(in the rows, 128 means zero)
Rows swapped in pairs by one turn or mirror: which row each one swaps with
The rows were stretched afterwards, more along some directions than others.
fab: [108 147 130 114 135 125 149 127 119 113 151 116 100 128 149 121 111 123
 141 124 135 133 131 117 120]
somi: [132 146 117 101 144 143 125 103 132 109 146 140 138 103 113 125 108 131
 157 105 160 125 117 119 138]
Lopu: [106 108 116 101 176 133 148  92 110 124 130 102  90 154 128  98 151  91
  93 125 132 122 126 114  92]
Vabem: [154 110 139 116 133 117 161 103 133 146 148 135 108 127 118 150 115 113
  97  87 122 115 131 133 145]
Sus: [153 145 123 116 163 149 132  98 126 140 133 145 108 124 127 147 115 119
 129  92 139 124 129 121 124]
diget: [104 128 109 115 163 130 137  90 118 133 150  98  89 146 116  88 143 102
  93 135 135 122 137 120  92]
Rirum: [132 144 120  96 135 143 130  98 135 108 140 139 135  99 131 132 105 129
 165 111 151 126 109 119 136]
Sesiv: [158 130 136 119 162 145 149  98 120 134 128 157  89 132 122 156 124 108
 152  92 127 132 122 120 140]
zuk: [146 115 143 110 131 113 157 128 139 146 148 128 107 109 118 139 126 117
  90  99 121 117 125 140 144]
tib: [110 121 135 128  97 139 142 131 142 124 145 114 122 123 124 110 128 140
 134 149 126 134 114 125 100]
vepu: [131 102 113 114 147 144 131 130  99 129 101  92 139 104  85 154 120 134
 100 110 127 101 135 118 141]
Sokan: [ 95 145 130 117 144 129 166 131 118 130 147 116  92 119 140 117 109 131
 125 117 122 125 121 110 115]
der: [136 111 127 105 136 150 131 122 118 133 105 117 139  81  76 143 120 128
 125 113 129 104 121 119 144]
veros: [122 115 123 113 175 125 151 121 103 137 135 108 107 160 110 107 148 101
  87 126 132 108 144 123 101]
rogek: [ 95 122 117 101 180 114 136 127 108 110 155 112 106 155 168 126 114 108
 140 106 140 132  88 124 101]
kiv: [110 101 113 106 192 123 148 118 100 119 130 104 100 152 128  99 158 110
 100 125 131 138 130 120 103]
mokep: [125 147 111 108 148 145 127 106 127 109 141 137 144  94 111 120 101 139
 146 109 161 123 121 116 137]
vubuf: [127 140 118  96 130 134 123  96 133  89 142 133 131  87 139 131 103 134
 152 107 155 125 118 125 148]
latam: [133 121 139  95 113 110 144 106 140 139 153 106  96 128 121 134 130 104
 102  99 118 131 111 143 131]
Lafo: [103 107 131 106 160 111 144 132 113 114 142  98 102 161 135  99 159  97
 103 134 134 132 123 128  98]
dusi: [105 119 117 114 171 118 149 124 113 123 146 121 120 140 172 135 100 128
 128 110 137 122 107 125 108]
nofe: [106 123 128 108 174 116 143 127 110 120 151 111 122 148 163 128 110 127
 119 100 140 121  90 134 107]
nevi: [ 99 152 125 109 139 122 150 126 121 122 149 122 101 121 161 118 111 125
 131 127 123 119 127 110 110]
losiv: [124 100 118  99 166 152 143 140 104 127 103  98 140  88  91 150 119 133
 118 100 125 103 117 115 137]
zitig: [125 105 132 108 138 144 140 148 114 139 108 110 134  85  93 136 130 148
 118 112 125 106 116 125 149]
Zegip: [103 103 119 124 168 123 154 131 110 129 140  97  98 149 134  90 151 116
  87 139 134 134 126 125  97]
nup: [125 146 112 105 149 135 126 116 131 109 157 132 146  96 121 136  96 142
 154 111 141 125 116 121 145]
vakor: [122 147 113 100 147 134 118 111 129 105 156 124 138 100 112 134 103 130
 156 102 152 126 112 123 148]
lor: [136 104 126 105 144 151 135 144 110 129  92  90 148 100  97 146 127 136
 115 115 130 111 111 120 133]
bozi: [110 119 123 130 107 132 145 132 123 133 140 119 128 147 115 134 117 126
 147 147 102 135 107 116  99]
fufi: [126 143 118 100 149 147 129 118 127 114 142 135 146  89 121 128 101 141
 154 110 151 122 117 122 143]
luv: [143 102 122 110 142 151 133 141 106 136  98 105 148  92  86 149 122 140
 102 103 132 109 126 127 144]
Zon: [117 115 126 122 155 118 147 112 115 131 140  97  90 161 121  98 156 103
  99 135 132 143 128 124 104]
fil: [132 105 124 112 141 149 143 131 100 139 104 107 133 103  75 148 112 135
 126 106 124  97 113 113 139]
vutuz: [135 112 120 110 144 154 134 114 104 146 112 112 126  96  87 148 110 127
 122 114 114  93 125 115 134]
dulek: [152 138 136 118 164 141 141 119 113 144 129 134 114 141 120 158 113 115
 135  91 131 120 119 132 132]
pepos: [113 117 119 109 174 128 142 116 112 133 126  98 112 155 113  92 154  96
  85 126 152 122 131 122  91]
Bip: [153 129 120 132 178 143 154 130 119 150 127 149 119 111 119 154 113 141
 111  94 139 120 140 121 140]
vel: [122 145 112 104 144 142 130 110 125 118 141 138 133  85 127 120 104 141
 144 101 157 120 119 122 149]
pof: [110 109 128 111 176 111 153 136 106 114 141 113 112 149 179 140 113 118
 124 104 139 123  93 130 124]
Tilov: [126 136 115  98 140 139 119 102 127 106 144 134 143  92 127 132 109 143
 161 115 151 128 109 122 145]
Lamug: [114 111 134 128 107 137 143 131 124 135 147 120 119 145 112 126 128 130
 156 136 107 138 102 121 103]
gil: [100 117 122 130 115 129 140 128 126 123 143 111 135 141 103 131 108 137
 134 140 102 122 108 115 110]
nodi: [ 96 146 123 117 143 119 156 141 122 118 142 135 113 111 140 120 113 136
 141 142 124 119 136 105 118]
Ket: [141 100 119 114 157 151 144 130 104 142 111 101 127  94  83 154 120 142
 109  94 121 114 124 120 155]
Zuva: [150 112 150 112 121 121 162 118 142 153 159 126 101 135 128 150 125 111
 110  99 121 133 114 137 142]
lozub: [ 98 116 122 135 106 134 136 131 131 127 132 124 130 120 105 112 123 146
 136 154 115 133 119 113 102]
zaru: [ 99 162 124 112 128 122 140 120 126 121 149 123 107 111 141 115 103 134
 135 130 131 121 133 111 111]
liv: [102 120 115 102 176 116 149 127 111 116 153 106 115 142 177 126 111 120
 117 111 143 122  97 131  99]
Naro: [149 119 147 102 115 110 139 113 135 140 138 119 111 120 124 141 134 112
 103 105 121 126 114 145 133]
fus: [106 115 120  99 172 115 152 130 102 114 139 113 118 148 172 136 103 119
 118 108 142 117 101 126 103]
Kitel: [140  91 124 114 152 148 140 153  98 127 101  99 142 107 104 148 129 134
 119 115 130 115 118 116 147]
vula: [157 144 132 128 158 142 143 112 127 144 137 150 106 125 133 148 114 125
 131  98 138 118 132 129 133]
gaz: [100 126 117 139 112 129 130 131 128 128 134 118 144 127 108 113 110 145
 121 141 119 123 124 116  92]
gazur: [107 115 112 106 169 116 139 118 111 116 139 105  95 142 120  91 154 103
 101 127 141 137 132 123  91]
Rul: [101 116 121 108 170 124 152 109 109 126 137 109  91 160 118  99 147  93
 118 134 122 122 128 115  87]
kef: [131 136 118 110 148 135 127 115 125 104 148 131 145 106 127 138 115 138
 148 104 158 126 112 126 156]
vuk: [102 113 117 107 181 112 142 133 106 109 148 105 114 149 178 134 114 117
 129 109 140 137  96 129 108]
zub: [120 107 126 121 161 110 149 105 114 119 133 115 109 153 114 104 146 109
 110 129 134 121 129 119 105]
sigi: [160 132 127 122 172 140 135 109 116 137 141 135 117 126 127 162 113 125
 129  92 123 128 132 132 136]
Lafeg: [140 103 125 121 141 149 148 134 121 133 108 100 147  84  80 144 107 157
  97 106 131  96 123 121 152]
ler: [117 115 122 119 164 116 153 104 115 127 145 106  85 158 118  93 158 101
  97 121 145 126 130 127 114]
nenud: [151 121 148 107 119 111 143 119 149 134 150 130 115 109 124 141 121 120
  98 100 123 117 127 141 154]
Lefin: [101 119 122 123 110 123 138 142 125 123 143 118 138 123 109 131 113 140
 140 133 106 128 105 119 108]
dedu: [ 94 154 125 103 132 131 142 114 128 117 145 112 110 111 144 120  96 130
 132 135 118 115 136 116 102]
zuv: [134  94 117 106 163 156 142 122  97 132 106 101 129 105  96 152 124 124
 110 100 119 107 113 110 139]
Muvad: [121 113 121 105 167 129 146 106 111 125 124 103  90 152 135  96 159  91
  91 133 141 131 133 123  94]
koz: [104 118 118 114 173 118 151 132 101 128 142 119 114 149 169 126 106 125
 125 111 138 119 107 128 108]
muf: [139 112 143 107 122 113 153 111 145 138 154 135  99 124 133 134 130 119
 104 101 126 130 121 140 139]
vem: [147 109 137 119 132 160 152 135 116 150 106 114 131 101  83 151 115 129
 128 114 122 101 120 118 136]
lokib: [134 103 131 113 148 157 139 141 106 139 107  98 137 102  94 144 130 132
 119 113 128 112 112 115 135]
loz: [130 105 131 110 172 123 152 123 113 123 132 104 102 157 137  99 164 103
 103 127 146 140 128 123  99]
daza: [111 114 125 111 174 115 152 132 111 120 153 106 113 154 181 134 117 125
 126 105 140 138  87 128 110]
lilut: [104 113 121 111 171 109 150 140 103 119 141 104 115 150 177 133 113 124
 118 105 138 124  94 129 116]

Swapped with dedu: sigi
Swapped with vula: zaru
Swapped with vel: rogek
Swapped with losiv: kiv
Swapped with Zuva: bozi
Swapped with vakor: koz
Swapped with Rirum: daza
Swapped with vem: Zon

Rows swapped in pairs by one turn or mirror: which row each one swaps with
The rows were stretched afterwards, more along some directions than others.
durod: [190 130 119 126 142 110 100 168 150 129 117 140  95  92 136 153 101 114]
Vitun: [147 153  94 101  98 128 107 136 116 128 100 142 141 116 145 125 120 104]
zezu: [144 110 113  86 157 117 146 145 154 118 134 138 120 118 137 154 117  75]
kazim: [145 123 134 135 144 118 126 133 136 134 115 114 111 111 120 155 147 119]
derad: [131 130  77  96 161 113 139 143 110 100 140 126 114 115 143 175 149  81]
mati: [153 146  95 107 151 134 125 151 108 122 147 140  91 136 139 147  95 125]
vipos: [134 144  84 122 138 122 119 147 106 144 104 141 114 155 143 124 114 134]
rop: [123 104 118 111 148 127 151 138 127 104 148 104 147 137 138 136 120 111]
Gon: [170 118 139 118 135 135 132 135 141 140 126 129 123 125 128 124 103 147]
betu: [132 149  87  94 133 142 141 137  98 116 128 108 129 143 142 118 101  98]
kizap: [144 129 116 130 176 120 153 158 126 108 144 104 118 142 167 133 117 101]
leka: [154 136 135 139 140 121 124 156 115 147 104 137 116 143 129 120 137 119]
Kibop: [126 109 120 114 178 110 143 127 129 109 132 114 102 127 122 145 139 122]
raz: [166 139 128 134 135 113 105 152 125 117 132 131 159 114 114 157 121 112]
lil: [142 126  98 101 161 116 145 143 127 121 119 162 107 154 174 137  97  92]
zavop: [171 165 151 145 127 123 118 132 127 106 122 134 143 117 118 149 125 117]
gubo: [143 154 123 129 107 114 116 177 114 134 111 149 132 147 145 129 112 113]
lozi: [130 145  98 136 151 117 129 158 132 114 146 148  95 144 154 130 106 110]
diz: [135 135 147 133 141 103 130 179 113 106 122 135 134 115 144 151 144  84]
febif: [143 115 115  96 136 144 148 132 132 139 119 140 123 127 132 127 127 112]
kur: [134 138 103 145 161 125 127 165 135 121 155 129  91 135 167 133 111 122]
tade: [141 155 105 114 141 136 126 158 112  96 120 149 105 139 149 133  96 100]
nabep: [141 114 111  86 152 133 158  91 136 119 127 125 138 140 129 124 105 106]
dul: [165 147 152 128 131 131 125 150 127 155 102 156 115 131 124 124 114 131]
selen: [149 142 129 136 160 109 125 129 137  97 136 143 122 150 122 165 124 122]
feli: [158 123 141 108 150 109 131 129 140 108 143 119 152 124  86 159 139 113]
fod: [157 152 154 130 126 109 131 125 122 119 109 154 119 133 121 143 136  99]
Binu: [155 130 123 138 110 115 110 148 148 119 130 153 106 137 160 116  99 120]
teg: [151 141 125 112 149 125 146 152 120 122 140 100 111 129 131 130 117  89]
pom: [157 133 132 123 135 116 110 178 162 122 130 129 122 107 136 120  94 116]
Por: [156 135 146 115 169 112 137 159 144 102 141 137 129 121 163 109  90  93]
miruz: [170 167 123 138 117 119 114 166 111 122 120 143 104 100 162 154 114 105]
latu: [139 132 107 109 162 131 131 147 127 113 158 133 104 152 137 143 121 110]
mov: [169 134 111 115 143 108  96 163 156 112 122 136 126 104 141 149 111  96]
mima: [168 115 148 129 148 130 124 150 157 142 118 151 126 131 128 121 104 114]
ponis: [128 117  96  88 163 131 149 173 100  98 136 123 100 121 137 148 142  87]
bif: [174 142 157 131 141 105 130 139 147 103 128 145 121 151 130 142  99 104]
dud: [161 144 105 124 126 142 131 126 130 125 122 119 106 124 148 135  97 122]
geno: [151 125 130 114 167 112 135 161 164 109 140 129 123 120 128 117  94 104]
las: [136 150 124 104 129 114 132 116 132 120 162 125 146 124 128 141 138  85]
Tiz: [143 113 113 106 159 108 130 108 160  98 133 109 131 119 124 133 146 117]
kuv: [131 122 113  98 128 116 134 127 132 127 145 113 125 108 121 151 116  88]
Sufuz: [160 131 158 126 154 134 144 117 131 122 145 108 133 137 119 121 143 116]
bas: [121 126 107  92 137 140 146 119 118 132 135 107 127 126 119 143 120 113]

Swapped with Binu: Por
Swapped with betu: leka
Swapped with kur: pom
Swapped with fod: nabep

Rows swapped in pairs by one turn or mirror: which row each one swaps with
The rows were stretched afterwards, more along some directions than others.
kikos: [150 140  85 137 174 152 111 106 115  95 138 165 141 155 122 163 114 155
  94 160 169]
Bafid: [144 143 117 162 162 123 162 116 153  87 146 157 145 113  76 147 145 130
  83 153 153]
gotin: [140 118 116 125 116 122 154 147 158 100 168 169 128 148 116  96 154 139
 112 173 178]
zum: [135 133  88 172 161 111 127  98 162 115 144 179 139 137 109 140 131 148
 133 183 166]
Fufuz: [128 116 158 118 114 160 156 118 126 112 146 144 147 129  92 100 145 118
 131 102 181]
bobo: [122 114 151 122 120 187 166 147 129 138 109 177 148 143  99 106 125 122
 120 103 158]
zofos: [145 137  89 135 174 153 144 114 144  87 112 176 141 152 114 138 127 137
 118 191 177]
tuni: [130 141 121 152 148 138 154  92 157  99  99 155 154 104 104 135 144 125
 169 140 177]
Zaz: [151 151 110 129 162 143 157 113 112  66 114 160 179 132 124 150 134 132
 112 147 169]
Bebol: [114 130 141 138 144 178 157 135 116 151 119 169 147 119  82 124 138 130
 109 107 157]
Volof: [133 112 117 176 158 127 144 122 164 102 180 173 124 149  90 125 144 138
  99 189 173]
tet: [125 142 107 165 215 174 152 108  91 116 120 170 139 141  82 168 116 121
  72 150 163]
Zuvod: [124 131 134 155 155 140 185 108 144 100 106 156 158 109  82 123 154 103
 143 129 175]
Sadef: [114 107 114 165 136 130 129 108 151 113 184 161 144 119  97 102 145 139
 127 171 205]
guno: [140 121 102 133 172 147 138 130 124  96 144 184 146 173 105 135 128 150
  72 181 170]
gaket: [110 145 119 144 176 155 155 139 105 106 148 145 126 120 109 146 143 134
  79 170 184]
leb: [170 128 141 161 151 133 123 120 113  75 164 160 152 153 107 156 125 129
  71 139 144]
nore: [141 147 150  98 144 142 168 143 136  66 133 140 143 128 127 138 150 137
 100 146 165]
bulo: [146 123 122 151  99 115 148 116 166 103 123 159 151 115 118 121 139 143
 162 140 146]
Munir: [144 113 120 135 141 142 123 123 162  92 151 188 177 136 115 125 136 156
 113 160 168]
feb: [146 149 153 123 125 132 174 148 140 123 135 159 101 132 109 135 127 111
 102 108 129]
pog: [145 121 167 147 129 138 185 136 179  92 147 197 163 117  84 110 138 121
 127 136 165]
siku: [117 139 123 162 163 147 174 119 151 100 131 154 109 100  97 109 153 111
 139 166 183]
ruzud: [136 131 140 127 150 170 177 139 133 108 141 161 137 137  52 109 134 127
  52 129 180]
tagig: [133 108 151 108 151 154 162 148  90  88 147 156 156 148 118 153 135 125
  76 132 139]
loze: [158 119 151 160 163 154 152 120 102 108 145 169 150 161  75 165 121 124
  70 127 126]
ketir: [129 145 148 120 116 134 172 156 166 103 137 171 135 143 108 122 135 132
  94 140 155]
mukod: [130 135 101 153 181 177 138 126  99 115 147 165 127 162  90 140 120 133
  67 165 181]
fiko: [141 143 101 134 140 138 144 118 140 113 122 187 180 147 112 133 118 147
 111 143 168]
Levos: [127 136 168 162 183 149 143 124 105 107 150 169 128 138 109 165 110 123
  69 132 157]
Lifi: [130 152 137 116 148 171 168 143 148 138 102 178 120 150  77 121 107 128
  74 113 163]
Pami: [169  95 146 161 156 140 121 112 134  97 157 175 145 171 112 165 112 137
 100 136 159]
luf: [133 125  84 152 157 143 139 107 126  89 154 165 147 128 113 120 143 121
 125 169 184]
resu: [137 123 145 130 127 123 164 151 169 112 160 190 120 152 127 114 132 135
 116 153 149]
dag: [108 124 117 148 156 167 166 121 129 155 122 173 124 142  51 104 133 132
  97 137 179]
nelip: [107 138 124 147 177 155 197 132 148 119 103 180 149 118  90 130 142 110
 119 150 172]
Mele: [127 148  96 163 185 165 163 120 117 107 107 159 126 154 103 147 131 104
 102 149 185]
tefu: [157 136 141 143 180 158 142 108  82  65 126 157 177 138 128 186 128 122
 103 129 147]
foneg: [ 91 155 118 151 146 130 148 120 159 150 113 164  89 109 132 112 132 130
 166 163 194]
fefu: [147 156 117 132 157 154 150 125 131 121 105 157 115 136 119 161 113 157
 115 143 169]
Pugo: [126 157 162 123 114 132 173 156 161 131 145 175 135 128 101 119 141 142
 118 136 151]
nokas: [120 127 149 121 177 190 168 140 135  92 136 189 158 148  92 117 127 108
  91 151 195]
Nogot: [143 114 145 116 143 148 147 106 141  60 153 139 150 146 112 130 142 146
 118 157 182]
dosop: [115 131  99  99 111 145 149 115 163 121 108 157 149 118  97  94 131 151
 142 144 190]
podem: [163 145 129 118 139 121 157 126 189  72 145 175 128 131 113 126 119 133
  98 150 158]
Sok: [150 131 112 181 154 113 156 104 172  73 170 174 149 138 106 134 139 138
 117 171 175]
gumes: [156 111 133 138 180 179 148 128  86  59 112 162 170 153 122 169 118 108
  81 136 149]
risu: [149 158 137 112 147 166 168 155 128 102  92 183 154 145 111 142 120 120
  98 131 163]
lop: [132 126 150 107 144 177 144 130  68 108 122 122 129 171 120 153 135 122
 101 116 159]
nekos: [154 116 148 118 118 143 147 155 161  91 130 185 165 159 130 133 126 148
 100 140 139]
tup: [153 103 140 155 139 145 129 122 138 115 154 192 156 174 108 144  99 133
  89 132 129]
Dus: [130 114 125 171 165 136 145 104 148 116 155 164 125 128  80 144 137 132
 115 145 160]
sameb: [108 121 135 122 138 172 175 143 142 103 140 180 136 143 110  95 135 106
 117 146 191]
logod: [121 152 112 128 164 157 167 149 144 128  90 174 110 147 130 149 116 129
 109 164 141]

Swapped with Pami: fefu
Swapped with tet: zum
Swapped with fiko: nelip
Swapped with dosop: tagig
Swapped with nekos: bobo

